Rotation paths and how fast each direction turns (degrees per step)
Each turn is a multiple of 5 degrees from 10 to 175, or 0.
Rotation 1:
[ 1.92  0.62  0.17  0.36  1.33  3.51  1.64 -1.47  0.72 -1.35  0.71  1.41
 -2.14 -1.74 -3.39  1.19  2.57  3.33  0.64  0.61 -1.78  0.35 -4.12 -4.48
  2.87 -1.91 -4.41 -0.80 -1.18  0.90  0.67  0.63  2.21  2.50 -2.43]
[ 1.05  1.01  1.24 -1.43  1.64  2.62  1.76 -1.21  0.49 -0.41  1.76  1.27
 -2.01 -2.68 -4.37 -0.71  3.38  3.65  0.68 -1.58 -1.46  0.85 -2.95 -3.79
  1.64 -2.32 -3.48  0.16 -1.13  1.87  1.06 -1.02  2.84 -0.18 -2.30]
[ 0.62 -0.36  1.20  0.32  1.08  1.54  2.60 -0.72  0.03  0.39  0.37  2.15
 -1.14 -1.79 -3.93  1.03  3.28  3.39  1.28  0.80 -2.67  0.67 -4.44 -3.27
  2.63 -1.63 -4.01 -1.03 -1.56  0.85  2.37 -0.45  3.73 -0.10 -1.96]
[ 0.27  1.07  2.35 -1.23  0.88  1.81  3.67 -0.65 -0.05  0.33  1.10  0.81
 -0.97 -1.26 -4.49  1.05  3.19  4.68  1.47 -0.90 -1.48  1.75 -3.00 -3.52
  0.76 -1.76 -3.29  0.60 -1.68  1.75  3.50 -0.47  3.03 -1.85 -1.55]
[ 0.47 -0.15  1.29  0.17 -0.32  2.69  3.70 -0.71  0.63  0.55  0.48  0.66
 -0.36 -0.80 -4.07  3.18  1.98  3.91  2.13  0.89 -1.78  1.46 -3.89 -3.05
  1.31 -1.08 -3.60 -0.76 -2.53  1.26  3.47  0.91  2.82 -0.72 -2.08]
[ 1.45  1.61  1.16 -1.45  0.13  3.78  3.80 -1.00  0.15 -0.76  0.67 -0.64
 -0.83 -0.35 -3.95  2.41  1.44  4.58  1.69 -0.44 -0.62  1.93 -2.22 -3.59
  0.45 -1.86 -3.36  0.99 -1.67  1.67  3.47  0.69  1.40 -0.42 -2.04]
[ 1.87  0.47 -0.08 -0.14 -0.23  4.52  2.44 -0.77  1.44 -0.43  1.24  0.18
 -1.50 -0.77 -3.93  3.48  1.30  4.02  2.05  0.64 -0.95  1.11 -3.06 -3.37
  1.83 -1.87 -3.45 -0.87 -2.86  1.81  1.89  1.22  1.51  1.00 -3.20]
[ 2.14  1.64  0.17 -1.12  1.09  4.36  2.36 -1.67  0.40 -1.69  1.25 -0.02
 -2.14 -1.66 -3.67  1.54  1.60  3.95  1.04 -0.85 -0.46  1.41 -2.67 -4.84
  1.53 -2.59 -3.61  0.90 -0.77  1.79  1.49  0.70  1.09  1.63 -2.22]
[ 1.81  0.37 -0.34 -0.45  0.91  3.96  1.21 -0.80  1.00 -0.72  1.77  1.18
 -2.05 -2.25 -3.80  1.18  2.98  3.22  1.23  0.08 -1.57  0.05 -3.15 -4.01
  2.83 -2.05 -3.79 -1.26 -1.79  1.71  0.57  0.17  2.17  1.39 -3.06]
[ 1.25  1.27  1.16 -0.71  2.23  2.32  2.34 -1.69 -0.18 -1.13  1.02  1.50
 -1.65 -1.92 -3.87 -0.19  3.59  3.58  0.80 -0.99 -1.45  1.35 -3.79 -4.39
  2.11 -2.11 -3.97  1.05 -0.52  0.80  1.60 -0.59  2.88  1.11 -1.90]
[ 0.45  0.19  1.40 -0.70  0.32  2.13  2.63 -0.56  0.77  1.00  1.84  1.67
 -1.37 -2.34 -4.46  0.64  3.28  3.63  1.69 -0.37 -1.80  0.73 -3.29 -2.94
  2.15 -1.73 -3.69 -1.21 -1.98  1.96  1.97 -0.59  3.52 -1.06 -2.42]
[ 0.37  0.70  1.91 -0.79  0.73  1.69  3.88 -1.33 -0.37 -0.60 -0.08  1.08
 -0.69 -1.08 -4.04  1.63  2.99  4.09  1.46 -0.05 -1.91  1.70 -3.91 -3.55
  1.25 -1.68 -3.69  0.74 -1.24  1.00  3.74  0.20  3.11 -0.64 -1.35]
[ 0.51  0.34  1.69 -0.81 -0.16  3.18  3.64 -0.02  0.90  1.06  1.36  0.55
 -0.79 -0.90 -4.94  2.95  1.94  4.30  2.25  0.05 -1.25  1.47 -2.56 -2.66
  0.90 -1.62 -3.44 -1.02 -2.94  1.84  3.09  0.29  2.61 -1.44 -2.29]
[ 1.05  0.66  1.10 -0.13  0.57  3.52  4.04 -1.31  0.09 -0.95 -0.08 -0.04
 -0.56  0.18 -3.29  3.09  1.23  4.51  1.76  0.56 -1.19  1.70 -3.15 -3.68
  1.00 -1.57 -3.63  0.73 -1.98  1.79  3.70  1.68  1.56  0.91 -1.61]
[ 1.62  1.28  0.44 -1.38 -0.03  4.76  2.72 -0.81  1.13 -0.09  2.09 -0.39
 -1.44 -1.04 -3.93  2.53  1.34  4.24  1.86 -0.56 -0.25  1.59 -1.78 -3.52
  1.12 -2.03 -3.64 -0.46 -2.42  2.28  1.81  0.98  0.92  0.22 -3.18]
[ 2.08  0.97 -0.14  0.14  1.18  4.12  2.46 -1.46  0.47 -1.80  0.36  0.17
 -1.64 -1.38 -3.29  2.19  2.00  3.90  1.20  0.24 -1.14  0.99 -3.62 -4.47
  2.14 -2.22 -4.06  0.09 -1.11  0.86  1.33  1.19  1.66  2.78 -2.45]
[ 2.02  0.68  0.56 -1.28  1.21  4.04  1.61 -1.08  0.69 -0.79  2.34  1.01
 -2.37 -2.60 -4.05  0.09  2.67  3.91  1.23 -1.59 -1.12  0.59 -2.59 -3.56
  2.09 -2.66 -3.53 -0.21 -1.29  2.17  0.65 -0.32  1.92  0.53 -3.28]
[ 1.38  0.47  0.80  0.15  1.32  2.53  1.93 -1.30  0.45 -0.51  0.62  1.99
 -1.66 -2.19 -3.65  0.76  3.19  2.93  0.78  0.07 -2.03  0.78 -4.65 -4.04
  3.25 -2.07 -4.18 -0.26 -1.29  0.74  1.30 -0.26  2.93  1.20 -2.27]
Directions:
[-0.97 -0.30  0.96  0.08 -0.55 -1.11  1.05  0.33 -0.27  0.89 -0.49  0.09
  0.91  0.56 -0.40  0.47  0.23  0.35  0.44  0.34 -0.32  0.46 -0.14  0.73
 -0.73  0.40  0.22 -0.04 -0.37 -0.16  1.59 -0.13  0.80 -1.74  0.58] | 45
[ 0.30 -0.94 -0.79 -0.19  0.39 -0.68  0.30  0.34  0.25  0.29  0.77  0.38
 -0.57  0.12  0.75 -0.02  0.24  1.22  0.25  0.65 -0.84 -0.33 -0.48  0.23
 -1.55  0.64  0.81  1.12 -0.92  0.64 -0.78 -0.52 -0.55  0.69  1.04] | 0
